Which row each row swaps with, under one turn or mirror
The rows were stretched afterwards, more along some directions than others.
j842: 80 172 -413 -126 -22 236 514 -27 -317 -36 -161 -406 249 -380 336 154 -47
 -310 310
j722: 60 86 -344 -106 175 26 462 148 -67 -6 75 -243 244 -404 285 -202 -75 -20
 188
j13: -23 234 -330 53 195 295 502 136 -317 -39 -47 -381 165 -486 365 162 51
 -362 164
j983: 192 -68 -319 159 25 193 94 257 -190 71 55 -91 155 80 261 -139 15 -10 335
j90: -10 -93 -56 87 86 89 -64 -46 -12 121 -123 64 169 -33 353 203 -39 -56 307
j77: 155 127 -105 63 46 -236 182 119 -313 -78 -72 -81 -23 -138 34 -249 23 283
 13
j705: -47 -117 -60 21 60 12 100 -57 -98 214 -200 95 191 -2 277 128 7 23 236
j175: 125 161 -62 126 102 83 304 287 -256 179 -67 97 246 -67 269 -73 -98 -33
 387
j725: 134 -127 -101 10 -248 19 65 217 -344 -4 -362 -36 251 6 187 -84 368 -101
 15
j539: 218 237 -130 -31 -219 -52 182 254 -153 24 64 -3 110 -199 111 -310 16 335
 113
j490: 187 232 -90 -86 -187 119 267 178 -350 30 -362 -48 294 -219 482 -46 122
 -88 129
j941: 116 98 -176 158 131 286 363 269 -303 119 -51 63 254 -96 390 86 -118 -65
 491
j929: -70 118 -113 -148 50 -139 318 234 -62 284 -114 -81 227 -65 153 -231 67
 13 160
j422: 5 158 16 -155 -76 145 18 -4 -19 235 41 183 288 -168 169 43 30 55 23
j567: 124 -89 -119 -29 -314 141 9 263 -332 -6 -266 -45 299 10 226 -57 451 -110
 50
j425: 79 143 -312 -244 45 136 538 50 -1 12 55 -154 272 -427 265 -165 -241 45
 320
j320: 162 166 -114 86 -32 -188 245 129 -304 -59 -48 -39 -34 -136 36 -305 3 316
 28
j785: 42 205 -345 -222 -40 236 513 8 -270 11 -208 -423 241 -399 358 193 7 -312
 293
j10: -66 -47 -27 -196 93 66 389 231 -176 69 -134 86 302 -8 140 -229 31 -129
 208
j142: -155 70 -167 -159 83 55 122 -153 -159 101 148 -51 125 -4 0 -63 -76 -30
 69
j623: 111 -291 -376 217 219 114 143 79 -189 62 -21 -115 61 134 288 -27 -47 -55
 413
j269: 228 158 -174 -114 79 257 549 55 -64 -2 -37 -49 264 -350 323 -8 -298 -12
 419
j62: -114 40 -188 -90 82 61 111 -126 -200 73 141 32 142 9 52 -40 -126 23 113
j755: 49 -224 -155 161 177 59 25 -57 -95 147 -127 -6 161 30 313 120 -24 -117
 322
j168: 14 185 -385 32 246 120 371 247 -142 -35 163 -303 230 -424 326 -189 6 -99
 131
j933: 66 16 -95 28 125 300 -10 120 -255 46 63 106 188 78 378 -95 17 -78 168
j625: -62 -24 -103 -218 78 -148 290 59 76 249 -154 -90 183 -29 136 -224 -51 6
 172
j585: -28 138 -53 177 16 -94 135 -27 -388 -9 -5 119 -27 -64 -16 -79 -21 167
 -67
j958: 60 192 -390 57 302 75 392 294 -219 -79 122 -310 253 -452 332 -162 -37
 -109 170
j538: 194 -72 -326 170 35 137 140 266 -224 54 6 -83 166 87 257 -184 -4 28 343
j364: -56 117 -35 109 71 -86 131 5 -350 42 -55 104 -53 -102 1 -2 16 109 -126
j179: 139 281 -112 -249 -257 93 203 170 -89 80 108 -36 199 -246 80 -250 58 262
 92
j514: 61 122 -27 9 22 -279 250 66 -283 -37 -152 -58 -72 -171 -56 -177 64 207
 -93
j227: 121 206 -54 136 71 202 239 268 -208 81 -69 122 220 -120 377 82 -163 -25
 470
j395: 37 116 -266 -164 140 47 429 138 69 55 109 -186 196 -369 267 -223 -173 44
 264
j577: 28 200 -355 103 275 163 381 331 -261 -71 153 -273 191 -430 260 -83 45
 -179 98
j35: 103 243 20 -156 -209 120 -1 101 -3 151 133 141 295 -160 103 -131 74 211
 -6
j998: 7 277 -271 28 182 267 521 221 -362 -7 -105 -313 108 -486 332 176 55 -320
 120
j754: -46 89 -14 203 59 -128 136 -35 -349 6 -11 138 -48 -21 -52 -128 -57 172
 -31
j385: -45 -24 -32 -113 119 132 296 325 -212 85 -69 48 277 16 120 -239 111 -173
 137
j301: -64 -55 -142 -185 108 -126 234 75 57 227 -129 -136 198 -6 157 -228 -8
 -11 167
j743: 241 207 -117 -86 75 343 544 100 -210 76 -119 4 201 -310 343 139 -247 -92
 449
j712: 180 220 -101 -60 -121 -111 240 241 -234 11 61 -33 83 -161 36 -344 79 308
 35
j197: 23 226 -353 150 134 289 454 196 -346 -54 -52 -367 206 -484 380 119 79
 -354 190

j933 pairs with -> j490
j625 pairs with -> j983
j364 pairs with -> j998
j722 pairs with -> j712
j385 pairs with -> j725

